One turn sends every row of this set to another row. A few are shown first. Where does it send the rows asked after them?
K_867: [15 5 -12 -10 -13 4 0 -8 18 -7 -20 -19 -4 17 -18 17 11 0 5 0 -26]
K_864: [2 2 -2 -10 6 -13 1 -19 -7 8 -17 -9 -19 6 -22 6 -5 -1 1 -4 -30]
K_550: [-4 -18 -1 3 -8 9 14 -2 7 1 -5 -9 -5 -3 2 8 3 3 -1 -5 -23]
K_467: [-2 -17 1 -1 -3 7 22 -2 5 2 0 -9 -7 8 -8 12 4 8 -3 -7 -26]
K_909: [-3 3 15 -21 -6 -5 9 -7 -10 -11 -1 -11 -10 10 23 -7 9 -3 7 -10 -52]
K_390: [-2 3 -2 -11 7 -15 5 -14 -12 10 -14 -5 -18 5 -17 6 -5 -6 4 1 -25]
K_903: [1 3 2 -10 -13 -4 2 20 7 -23 -10 -9 -17 10 8 -11 20 24 10 -11 -31]
K_524: [0 -1 16 -22 1 -3 0 -6 -13 -7 -6 -8 -15 8 21 -5 7 -2 9 -9 -53]
K_372: [8 8 -1 -15 -12 -4 1 14 12 -28 -9 -11 -16 8 9 -13 18 20 10 -15 -33]
K_745: [-3 2 -1 -13 7 -21 1 -16 -11 0 -20 -3 -17 3 -19 10 -1 -1 3 1 -28]
K_280: [0 8 5 -12 2 -16 2 -18 -11 3 -14 0 -19 7 -18 14 -4 -3 7 -1 -23]
K_174: [7 17 5 -22 -12 -4 -5 -16 -6 -15 -13 -25 -24 12 3 -17 17 13 22 13 -32]
K_93: [12 8 -10 -4 -8 2 -4 -9 12 -9 -19 -27 -4 20 -13 16 9 -6 7 4 -19]
K_492: [-2 13 2 -21 -19 -8 1 -21 -13 -19 -9 -24 -25 13 -1 -18 16 10 17 11 -32]
K_324: [-3 7 2 -8 11 -16 3 -16 -9 4 -15 -8 -14 6 -14 11 -8 -4 2 -4 -23]
K_762: [3 -1 14 -23 0 -5 9 -11 -10 -10 1 -9 -14 8 24 -9 11 -2 7 -7 -50]
K_615: [3 3 1 -14 -15 -2 3 16 6 -25 -7 -10 -10 12 11 -10 16 25 6 -15 -27]
K_32: [-6 -21 7 0 -8 10 18 -1 4 -6 -3 -14 -10 -1 -6 11 3 4 -4 -5 -24]
K_272: [-1 17 3 -22 -20 0 -2 -22 -9 -17 -14 -23 -25 11 0 -10 21 11 15 14 -32]
K_880: [10 14 -11 -7 -13 9 -3 -2 11 -9 -21 -25 -5 16 -17 15 8 -4 11 2 -27]
K_885: [-2 0 15 -26 2 -7 4 -11 -16 -7 -3 -13 -16 9 20 -7 6 -2 5 -13 -47]
K_171: [12 6 -16 -3 -9 5 -2 -3 8 -11 -17 -25 -10 20 -16 17 16 -4 12 -3 -26]
K_586: [5 8 3 -15 -9 2 5 14 10 -24 -8 -12 -12 8 14 -10 17 26 17 -7 -33]
K_189: [14 9 -12 -8 -8 6 0 -6 5 -13 -22 -23 -6 20 -18 17 14 -5 8 7 -24]
K_976: [2 15 -3 -24 -20 -5 -4 -22 -9 -18 -15 -26 -21 14 1 -13 20 12 13 11 -27]
K_684: [15 9 -14 -8 -12 7 -5 -4 9 -8 -20 -19 -5 18 -18 15 6 -5 10 3 -22]
K_34: [-4 -16 0 2 -2 7 17 -1 8 -6 -3 -13 -3 4 -2 13 0 9 0 -4 -16]
K_983: [15 8 -9 -3 -13 7 -3 -3 7 -14 -21 -21 -1 21 -17 17 14 -5 4 1 -28]
K_456: [-1 8 19 -19 5 -5 8 -5 -11 -4 -2 -12 -16 7 22 -12 11 4 11 -5 -47]
K_856: [0 1 5 -16 10 -16 3 -14 -10 3 -18 -3 -16 2 -15 10 -5 -7 2 0 -27]
K_703: [2 12 2 -19 -17 -10 -4 -24 -7 -20 -14 -25 -24 15 0 -15 16 16 13 13 -32]
K_833: [4 0 17 -25 2 -5 4 -5 -15 -8 -2 -10 -10 8 21 -9 6 4 6 -11 -47]
K_501: [-3 -17 2 2 -5 12 18 6 5 -6 -6 -12 -7 0 -6 8 4 6 -3 -5 -20]
K_792: [-3 1 20 -19 0 -8 8 -12 -9 -9 -3 -15 -14 12 22 -7 9 0 3 -10 -52]
K_393: [4 17 1 -19 -15 -3 0 -22 -12 -19 -10 -21 -26 11 -2 -19 17 14 14 9 -31]
K_670: [3 7 2 -11 -11 -4 2 12 11 -29 -11 -11 -10 13 11 -8 14 27 8 -14 -35]
K_10: [-5 -13 -1 -4 -6 12 21 3 8 -2 -1 -11 -6 2 -4 14 3 3 1 -6 -22]
K_666: [-8 -17 3 -1 -7 6 21 6 8 -1 -1 -11 -7 2 -2 12 4 3 2 -1 -22]
K_132: [2 18 4 -28 -15 -3 0 -22 -11 -17 -12 -28 -22 11 1 -12 18 12 14 9 -32]
K_426: [3 7 -4 -14 -15 -6 0 15 7 -29 -11 -10 -12 10 8 -14 14 21 13 -12 -35]
K_493: [5 5 0 -15 -13 -6 4 16 7 -24 -10 -14 -12 10 10 -14 21 26 9 -9 -27]
K_361: [-2 4 0 -11 8 -14 1 -13 -15 6 -15 -3 -15 7 -17 9 -7 -3 9 3 -29]

K_324 moves to K_93
K_174 moves to K_586
Where do these go?
K_32 moves to K_745
K_189 moves to K_501
K_132 moves to K_493
K_762 moves to K_393
K_171 moves to K_550
K_792 moves to K_703
K_666 moves to K_361
K_885 moves to K_976
K_684 moves to K_10
K_272 moves to K_903
K_867 moves to K_467
K_909 moves to K_492

